Families of rows that turns and mirrors carry onto each other, the same ones carrying the whole set onto itself: the rest of each named row's family, in list order
7 families of 4 rows
Laran: [ 4.83  0.73  3.13 -0.09 -1.03  0.75  3.33 -2.70  3.70  2.18]
soboz: [-0.29  2.15  0.03 -2.44  2.12 -0.87 -0.31 -4.55  2.31  3.94]
negig: [-1.37  4.49  2.52 -4.51 -0.19  1.75 -0.67 -2.41  3.42  0.92]
Zuzek: [ 5.88  1.49  0.80 -0.23 -1.66 -0.22  4.27 -0.49  2.20  0.60]
zur: [-3.60  0.79 -1.49 -0.92  2.46  2.31 -3.24 -1.76  3.35 -0.22]
zuf: [ 0.21  2.86 -0.86  2.75  0.69  3.06 -4.35 -3.12  3.18 -2.54]
regaf: [ 1.57  2.39  1.55  5.11 -0.24  3.90 -1.71 -2.81  0.18 -1.99]
kes: [ 1.72 -0.49  0.47 -2.20  0.86 -0.10 -0.24 -3.18  3.78  4.85]
Miliz: [-1.02  2.36  2.00  0.23 -1.73  2.89  2.37  1.70 -0.74 -4.57]
Falob: [-1.75  0.75  3.24  2.36  0.42  2.46  1.08 -3.63  1.91 -4.13]
zun: [-3.57  2.65 -1.49 -2.39  0.56  2.95 -1.81  2.09  0.07 -0.81]
ridaf: [ 1.96  0.36 -3.48  2.45 -0.24  2.71 -4.60  0.41  2.15 -0.95]
gol: [ 2.05 -0.54  2.33 -1.15 -0.05 -0.84  1.50 -4.72  4.51  1.71]
Subu: [ 1.31  0.96 -3.10 -0.14  0.42  4.44 -1.37  3.82  1.73  2.16]
mosun: [ 3.97  3.43 -1.62 -2.26  0.85  0.71  0.84 -0.10  2.95  4.46]
zagoz: [ 1.85  1.55 -0.85 -5.29 -1.88  0.54 -0.51  2.27  3.69  0.69]
fisik: [ 2.99  0.06 -1.14  4.64 -1.17  3.77 -2.01  0.67 -0.96 -0.51]
guvo: [-0.79  1.71  5.39 -1.53 -1.41  1.33  2.13 -2.86 -1.22  1.01]
nivat: [ 3.07  1.02  1.59  3.01 -1.47  4.52  3.03  2.11  0.24 -1.91]
kezup: [ 0.40  2.47  2.12  0.93  4.58  3.98 -3.09 -2.88 -1.11 -0.38]
Kek: [-0.22  3.10 -0.41 -1.03 -1.25  3.99  0.72  4.47 -0.47 -1.44]
fik: [ 5.47 -0.41 -0.83  0.04  1.60  2.09 -1.26  1.78  1.43 -4.09]
Tapoz: [ 3.40  4.12 -0.56 -0.93  3.76  4.50 -3.31  0.16  2.89 -1.37]
Lamak: [-4.28  1.75  1.27 -1.10  0.03  1.60 -0.28 -0.62 -0.03 -3.85]
Salef: [ 2.34 -2.40  1.61  1.87  2.40  1.39 -1.06 -1.46 -2.31 -2.70]
rus: [ 2.34 -1.28  1.91 -2.39 -3.06  0.13  2.36  1.81 -1.09  0.64]
Senek: [ 4.44  0.75  1.17 -1.10  0.01  1.44  1.75 -0.99  3.11  5.29]
bep: [ 1.54  0.07  2.53 -0.27 -0.21 -2.08  2.96 -5.03  1.31  0.07]

Same family as kes: Laran, gol, Senek
Same family as bep: soboz, Zuzek, mosun
Same family as Miliz: zun, Kek, Lamak
Same family as Falob: zur, Subu, nivat
Same family as kezup: fik, Tapoz, Salef

Families of rows that turns and mirrors carry onto each other, the same ones carrying the whole set onto itself: the rest of each named row's family, in list order
4 families of 8 rows
kobi: [-2.48  0.59  1.90 -1.35  4.47 -3.60  4.07 -1.36  4.03 -3.93 -2.13 -3.04
  4.78 -1.55  2.21 -1.85 -4.26  0.18  3.05  2.54  3.45 -0.70 -0.02  4.54
  0.39 -2.73  4.71 -2.65]
tavin: [ 0.24  1.10 -1.24  0.90  0.73 -0.83  1.67 -6.36  3.00  0.05  5.20 -2.56
  4.19 -5.59  5.37  3.78 -3.32 -0.47  1.29  1.40 -0.94  0.99  0.65  2.55
 -2.85  0.94  1.43 -2.03]
Nekob: [-2.18 -0.53  1.79 -1.69  5.25 -3.39  3.28 -1.13  5.85 -3.63 -1.85 -3.61
  4.72 -2.21  0.74 -3.42 -3.05 -0.67  3.97  1.50  2.87 -0.90 -0.78  4.79
 -0.58 -2.28  2.87 -1.22]
Zaz: [-0.35 -1.36 -1.33 -2.43  0.28  0.49  3.39 -5.53 -0.79 -5.63 -1.68 -1.59
  1.17  2.15  1.56 -0.81 -4.93  3.99  3.12  3.28  1.40 -0.51  0.64  1.86
 -0.26  4.02  2.03 -3.26]
Zame: [-1.86 -0.96 -0.12  1.10  2.20 -4.24  3.12  0.26 -1.57 -0.16 -0.11  1.46
  5.37 -0.79  2.74  1.33  1.07 -0.64  0.78  0.69 -3.76 -1.86 -4.26  3.61
  1.12  4.81  4.81 -2.54]
kod: [-3.48 -2.92  2.87 -4.50  3.64 -2.02  5.32 -1.23  1.96 -6.77 -5.21 -0.34
 -0.11 -0.81 -0.43 -2.82  3.44  2.29 -0.33 -2.08 -0.08 -5.14 -0.47  5.18
  0.06  4.43  3.27 -3.32]
zubo: [-0.24 -2.17 -2.45 -0.95 -0.97  0.59  2.52 -5.09 -0.67 -6.00 -1.95 -0.17
  1.89  1.98  2.04 -0.44 -4.46  3.34  3.06  1.07  0.77 -0.83  1.06  1.59
 -1.95  5.71  1.50 -3.03]
bet: [-0.86 -0.77 -1.67  1.85  2.86 -3.74  2.55 -0.52 -1.79 -0.48  1.45  1.44
  4.82 -2.01  2.53  2.69 -0.17 -1.89  2.10  0.79 -1.89 -1.65 -4.02  3.21
  1.92  4.65  3.78 -2.26]
noz: [-3.04  0.41  4.11 -2.47  5.29 -3.53  4.45 -2.42  5.44 -0.77  1.88 -2.72
  2.22 -8.42  3.01  1.40  4.59 -1.38 -2.15 -1.76 -1.68 -3.12 -1.06  6.06
 -0.83 -0.28  3.28 -2.26]
sabe: [-0.04  1.98 -1.38 -1.01  1.48  0.05  0.98 -6.34  3.63 -0.12  2.87 -2.64
  5.09 -4.29  5.26  3.79 -3.10 -0.64  1.33  0.98 -0.83  1.30  1.96  0.65
 -4.11  0.37  1.80 -1.98]
vebo: [-3.21 -3.73  3.20 -2.48  2.91 -2.81  6.03 -1.25  1.45 -6.57 -2.94 -0.37
 -1.02 -2.06 -0.29 -2.96  2.94  2.38 -0.44 -1.66 -0.06 -5.37 -1.82  7.05
  1.35  5.08  2.97 -3.20]
zetov: [-1.56  0.72  2.97 -1.37  4.76 -2.67  3.75 -1.58  6.40 -3.57 -1.87 -3.64
  4.00 -1.49  1.77 -0.91 -2.72 -0.03  3.97  1.65  2.48 -0.05  0.90  4.20
 -0.31 -3.09  4.94 -1.95]
gevo: [-3.15 -1.21 -1.18  2.22  2.45 -3.76  3.91 -0.14 -0.80 -0.66 -0.44  2.49
  5.17 -2.41  2.07  2.52  0.05 -2.65  1.00  0.07 -3.15 -1.47 -3.65  3.86
  0.12  3.18  5.47 -2.39]
foli: [-2.83  1.06  2.90 -2.30  5.82 -2.38  3.21 -1.60  5.72 -2.92 -1.56 -3.78
  5.43 -2.91  2.51 -1.26 -2.30 -0.78  3.98  1.98  2.56  0.45 -0.05  4.07
  0.75 -1.99  4.80 -2.50]
pufef: [-0.83 -2.38 -0.39 -2.03 -0.12  0.89  2.87 -5.98  0.78 -2.89  2.18  0.20
 -0.82 -4.70  2.84  2.80  4.26  1.78 -2.12 -3.14 -4.37 -3.33  0.14  3.10
 -3.07  8.17 -0.07 -2.65]
Ravib: [-2.24 -0.67  3.68 -2.02  3.13 -3.23  4.65 -3.04  6.09 -0.45  2.04 -2.97
  2.32 -7.22  4.20  1.18  4.05 -1.11 -4.13 -3.15 -1.56 -2.57 -0.82  5.97
 -2.05 -0.27  3.52 -0.69]
rodu: [-1.48 -0.80  1.74 -4.44  2.16  1.41  3.91 -7.66  6.40 -6.64 -0.02 -4.48
 -1.32 -5.45  2.28 -0.55 -1.06  2.51  0.00 -1.36  2.82 -2.14  4.35  4.03
 -3.85  0.65 -0.08 -2.69]
Nudum: [-0.21 -0.50  2.97 -5.71  1.91  0.91  3.06 -7.32  5.64 -6.17  0.31 -5.45
 -0.97 -3.98  2.98 -1.61 -0.05  4.39 -0.05 -0.82  2.06 -2.44  3.81  3.86
 -2.76  2.25 -0.81 -2.83]
lunip: [-0.02 -1.91 -1.79 -2.36  0.16  0.20  3.43 -4.55  0.30 -6.31 -2.60 -0.23
  1.52  1.81  1.63 -0.43 -3.59  4.06  3.33  2.98  2.02 -0.86  0.07  1.07
 -0.70  5.33  0.56 -2.41]
Gom: [-1.66 -2.37 -1.39 -2.15 -0.50 -0.05  3.20 -5.99 -1.59 -3.25  1.76  0.71
  0.01 -4.80  3.15  1.72  2.72  1.95 -3.04 -2.31 -3.45 -4.08 -0.72  3.48
 -2.42  8.62 -0.23 -3.14]
Rura: [-1.21 -1.17 -0.25 -1.89 -0.90  0.64  3.54 -6.28 -0.90 -3.18  1.79  0.79
 -0.45 -4.12  4.23  4.21  3.06  2.74 -3.05 -2.19 -3.89 -3.04  0.89  2.89
 -2.21  7.62  1.89 -4.08]
ladal: [-1.36 -2.13  3.03 -4.97  0.41  1.31  3.55 -7.19  5.64 -5.99 -0.53 -4.35
 -2.15 -5.69  2.34 -1.89  0.32  3.26 -0.97 -1.13  1.44 -2.35  3.57  3.49
 -3.87  0.39  0.20 -2.65]
gifev: [-0.44 -2.72 -1.25 -1.15 -1.55 -0.33  3.67 -6.03 -0.81 -3.73  1.57  0.85
 -1.28 -3.49  2.36  2.40  2.26  2.69 -2.96 -2.58 -3.53 -4.42  0.20  3.56
 -3.47  7.55 -0.07 -2.85]
tuvo: [-0.29  2.01 -1.76 -0.29  0.39  0.16  0.98 -6.77  3.09 -0.74  5.32 -1.89
  3.53 -4.84  4.92  3.15 -2.90  0.59  0.16  1.12  0.30  2.55  1.49  1.66
 -3.18  1.81  2.36 -3.09]
sez: [-1.04 -1.02 -2.02 -1.51  1.16  0.43  2.16 -4.27 -1.28 -6.48 -1.96  0.08
  1.83  0.83  0.80 -0.28 -3.98  2.89  5.09  2.58  0.65 -1.45  0.88  1.69
 -0.65  5.84  1.22 -4.51]
rak: [-0.79  1.75 -1.96 -0.45  0.71  0.93  1.40 -6.37  2.53 -0.32  4.21 -2.11
  2.80 -6.47  5.49  4.12 -2.97  0.07  0.32  1.51  0.53  1.22  2.43  3.01
 -4.01  0.99  1.82 -2.86]
gesuv: [-3.29  0.11  3.41 -1.19  4.25 -3.01  3.52 -2.85  4.57 -0.45  2.72 -2.68
  2.56 -8.14  3.33  1.39  3.60 -2.19 -2.58 -3.75 -2.99 -3.21  0.10  6.59
 -2.01  0.18  4.26 -2.83]
Zomi: [-2.94 -0.34  2.96 -1.05  4.11 -3.28  3.47 -2.03  5.66 -1.16  1.65 -1.33
  3.06 -8.48  3.42  1.79  5.02 -2.03 -2.16 -3.87 -2.43 -3.54 -0.52  5.82
 -2.41  1.41  2.71 -2.02]
tabi: [-1.97  0.43 -1.29  1.45  4.00 -4.06  3.33 -0.31 -0.84 -0.83  0.43  1.24
  6.21 -0.55  2.69  2.81 -0.34 -1.36  1.98  0.52 -2.36 -1.78 -3.57  4.18
  1.12  4.92  4.51 -2.56]
laf: [-2.43 -3.49  3.55 -3.03  3.46 -3.75  5.53 -1.14  2.37 -6.41 -4.22 -0.83
  1.32  0.07 -0.29 -3.12  2.97  1.79  0.60 -2.10 -1.52 -5.18 -2.45  4.62
  1.36  4.40  2.85 -2.40]
Zes: [-2.95 -3.66  3.35 -3.25  3.94 -2.87  5.88 -0.77  1.84 -6.01 -5.25 -1.02
  0.59 -1.56  0.00 -2.17  2.89  1.25  0.78 -1.86 -1.38 -6.49 -1.35  5.96
  0.50  3.73  2.43 -2.05]
Riki: [-2.34 -1.05  3.28 -5.39  1.54  0.92  4.42 -6.90  6.68 -6.16 -1.51 -4.43
 -0.81 -4.33  2.40 -1.59  0.15  3.66 -1.11 -1.48  0.97 -2.40  4.22  4.37
 -4.68  0.88  0.84 -2.99]

Same family as tabi: zetov, lunip, Gom, ladal, tuvo, gesuv, Zes
Same family as Ravib: Nekob, sabe, vebo, gevo, Nudum, Rura, sez

Families of rows that turns and mirrors carry onto each other, the same ones carrying the whole set onto itself: the rest of each named row's family, in list order
3 families of 6 rows
T: [-2.23  1.10 -0.05 -3.15 -1.73  3.95 -0.96  1.72 -4.98  0.85 -5.51 -1.79
 -2.30  2.70 -1.25 -1.10  2.53 -0.93 -0.29  0.06 -2.52 -0.46  2.60]
J: [ 2.91 -1.84  2.40  1.44 -1.11  1.88 -1.61 -0.05  0.75 -0.62 -1.10  1.27
 -0.85  1.77  0.70 -1.95  1.48 -2.22  3.48 -0.20  1.32 -0.78  5.83]
A: [ 1.56  2.82 -1.18  5.01  1.33  0.96 -1.32 -0.14  2.53  0.02  0.89 -3.61
 -2.82 -1.66 -3.12  3.62  1.67 -6.17 -4.50 -5.70  2.62 -1.03 -1.44]
F: [ 0.92  2.95  0.87 -2.40 -3.28  1.32 -3.81 -0.70 -2.38  2.38  1.09 -1.51
 -4.63  3.93 -1.95  1.88  2.39 -0.48 -3.24 -7.08  3.02 -2.20 -0.03]
U: [ 0.08  2.22  0.13  6.83  2.44  3.02  1.08 -0.47  0.25 -1.40 -0.48 -6.19
 -5.04  3.14  0.95  1.15  4.16 -1.07 -0.16  2.65  0.61  2.19  4.35]
P: [ 1.75 -0.48  1.02  0.90  2.01  3.86  0.62 -0.91 -0.25 -1.08 -2.96 -2.58
 -0.47  1.57  0.26 -1.83  1.46 -2.75  3.27  2.40 -1.27  0.04  5.50]
B: [-0.28  1.03 -0.02  4.13  1.77  0.50 -0.85  1.07  2.21  0.82  0.50 -3.12
 -2.83  0.44 -4.00  4.83  0.39 -1.07 -3.30 -6.68  2.27 -0.30 -3.83]
L: [-1.17  1.54 -0.44  3.48  2.19 -0.74  0.38  1.83  4.03  1.53  0.43 -3.90
 -7.18  3.88  1.31  5.98  0.23 -0.18  3.25 -1.34  3.62 -2.58  0.18]
Y: [-2.30 -0.69  0.95 -1.94 -3.74  1.77 -3.03  3.94 -2.60  1.03 -5.20  1.66
 -2.09  1.31 -2.21 -0.17  1.17  0.16 -1.11 -2.05 -0.79 -0.74  1.28]
V: [-2.12  3.79 -1.53  2.24  3.93  1.67  1.69  0.55  1.73  1.59 -0.66 -7.87
 -7.21  4.19  0.16  5.45  0.99 -0.64  1.40 -0.17  1.12 -1.50 -0.54]
E: [ 0.87  3.99  0.25 -3.38 -1.14  4.14 -2.21 -2.35 -4.35  1.46 -0.30 -4.55
 -3.05  3.20 -2.63  0.34  2.90 -1.68 -4.12 -5.02  0.30 -0.53  0.17]
Z: [-0.57  2.39 -1.37  0.91  4.05  2.64  1.23 -1.02 -0.50  0.98 -0.82 -5.74
 -2.01  1.21 -3.74  4.41  0.65 -2.22 -2.53 -5.76  0.06 -0.78 -3.79]
X: [-1.35  3.50 -0.86  6.16 -2.48  0.84 -2.38  3.16  0.89 -0.38 -1.99 -3.23
 -7.86  1.70  1.56  1.44  4.59 -3.33 -1.73  2.98  1.85 -0.08  5.75]
W: [-1.70  1.97 -2.43  2.90  2.41 -0.74  0.94  2.87  3.78  1.32 -2.12 -2.93
 -6.05  0.76  1.37  5.80  0.20 -5.20  3.37 -0.59  2.20 -4.15  0.48]
Q: [-2.36  0.70 -1.31 -2.35 -2.46  1.37 -2.23  4.21 -1.05  1.27 -6.28  1.02
 -2.14 -1.26 -1.78  1.03  0.29 -4.91 -0.47 -1.70 -1.05 -3.21  0.93]
G: [-0.78  5.41 -1.56 -1.33 -4.13  0.97 -3.73  0.72 -2.84  2.45 -0.40 -2.51
 -7.16  2.75 -0.54  2.72  3.93 -4.16 -4.13 -5.00  2.84 -3.20  1.19]
M: [-0.48  0.52  1.20  8.14 -0.70  0.90 -1.40  2.49  2.02 -1.20 -0.79 -2.57
 -5.79  2.67  0.65  1.13  3.62  0.56 -0.53  2.19  1.99  1.98  4.90]
H: [ 3.68  0.27  0.56  2.73 -1.21  2.08 -1.84 -0.84  0.22 -1.08 -0.82  0.44
 -0.74 -0.75  0.38 -1.86  3.07 -7.10  0.55 -1.13  1.57 -1.32  5.96]

Same family as H: A, X, W, Q, G
Same family as P: T, U, V, E, Z

Families of rows that turns and mirrors carry onto each other, the same ones carrying the whole set onto itself: the rest of each named row's family, in list order
3 families of 5 rows
vugub: [ 0.59  1.20  1.30  5.42  1.15 -1.39  2.42  2.08 -2.88  1.01 -0.60  2.05
  2.07  1.23 -2.21 -0.58  1.89  3.92  0.55  4.79  0.31 -2.72 -0.31  3.08
 -0.81 -2.23]
Fev: [ 0.01 -3.18 -0.91 -0.79  1.18 -1.02  1.55  0.23  5.03  2.74  1.77 -3.39
  0.50 -2.65  3.08  0.70 -3.56  2.17  0.55 -3.78  0.47  1.47 -0.69 -0.23
  0.59 -1.85]
nelu: [ 0.37  0.75  1.69 -0.40 -0.15 -0.82 -3.66 -2.80  1.98 -3.26 -0.75 -0.75
 -0.26  1.58  1.28 -4.71 -1.21 -3.90 -0.25 -3.47 -1.84  1.96  3.65 -2.65
  1.87  0.63]
Serag: [-1.46  3.36 -2.66  1.50 -0.35  2.31 -1.41 -1.46 -2.62  1.65  4.84  2.25
  1.89  3.20  0.50  3.74  0.69 -2.10 -2.39  0.68 -3.59 -1.99  0.45  1.42
 -1.50  2.47]
ruril: [ 1.29  0.89  1.60  2.07  2.32 -4.21  3.77  1.94  1.56  2.86  0.06 -0.97
  1.60 -3.16  0.73  0.67  2.10  4.86  1.33  1.34  1.12  1.17 -1.31 -2.76
  0.48 -2.72]
gura: [ 2.10 -1.48 -0.87  3.33 -1.53  1.51 -3.15 -1.82 -3.67  0.95  2.14  3.62
  2.50  2.80  0.54 -1.79  0.26  0.19  0.82  2.07 -2.91 -2.08  1.60  4.31
 -1.55  0.91]
Risev: [ 0.40 -4.30 -0.13  0.22 -1.37  0.81 -2.68 -2.56  0.16 -0.65  1.60 -0.47
  0.10  0.86  4.74 -4.27 -3.86 -0.68  1.29 -3.72 -2.03 -1.00  0.89  1.91
  0.65  0.04]
pizi: [-4.99 -0.22 -1.46 -1.98  3.99  3.30  0.91 -1.18  2.52  0.22  2.05 -5.27
  1.21 -3.64  0.45  2.44 -2.37  0.42 -1.30 -1.35  1.83 -0.64  0.63  2.07
  0.64 -1.14]
lodat: [ 1.78  2.26  0.91 -0.44  2.79 -1.78 -0.26 -0.21  2.80  2.95 -3.23  1.20
  0.81 -2.65 -2.08  1.62  3.33  0.00 -0.98  3.60  1.12  3.70  1.31 -4.96
 -0.32 -0.55]
Nobo: [-1.22  2.06  2.38  3.40  1.62 -0.80  0.83  1.95 -0.90 -1.65 -5.73  2.43
 -1.16  3.48 -3.02 -2.46  0.24 -0.93 -2.57  4.31  1.21 -2.60  0.86 -0.71
 -0.65 -1.61]
tase: [-2.17 -0.30 -0.24 -0.82  2.97  1.40  0.66  0.18  6.63 -0.07 -2.36 -3.82
 -0.49 -1.42 -2.71  0.64 -3.55 -1.17 -1.65 -1.63  2.12  2.32  2.27  1.04
  1.30 -2.26]
Dizu: [-3.75  2.08  1.12  0.23  0.24  0.62 -2.04 -3.40 -2.50 -3.90  2.71 -2.07
  0.38 -0.18  4.21 -3.75 -0.08 -1.80  0.52 -3.62 -2.10 -1.13  1.68 -1.62
  2.55  1.04]
sakav: [ 1.18  1.29 -2.17  1.79 -0.60  1.90 -3.66 -0.39  1.29  0.83  0.56  2.98
  1.63  5.02 -2.94  1.33 -1.00 -3.72 -3.31  0.96 -2.31 -0.28  3.38  1.68
 -2.39  1.80]
vud: [-3.83  2.69  2.03  1.78  2.81  0.05  3.67  0.99 -3.98 -0.91 -1.68  0.68
 -1.56  2.26  0.41  0.26  0.09  0.17 -2.33  3.95  0.65 -5.45 -2.73  0.56
 -0.45 -1.54]
ledi: [-0.46  1.97  1.25 -2.73  4.17 -1.10  0.90 -1.99 -1.32  2.63  0.39 -0.61
  1.16 -4.41  2.30  2.37  3.97  0.99 -0.34  3.53  0.76  0.51 -1.48 -4.83
 -0.44  0.01]

Same family as nelu: lodat, Nobo, tase, sakav
Same family as vugub: Fev, ruril, gura, Risev

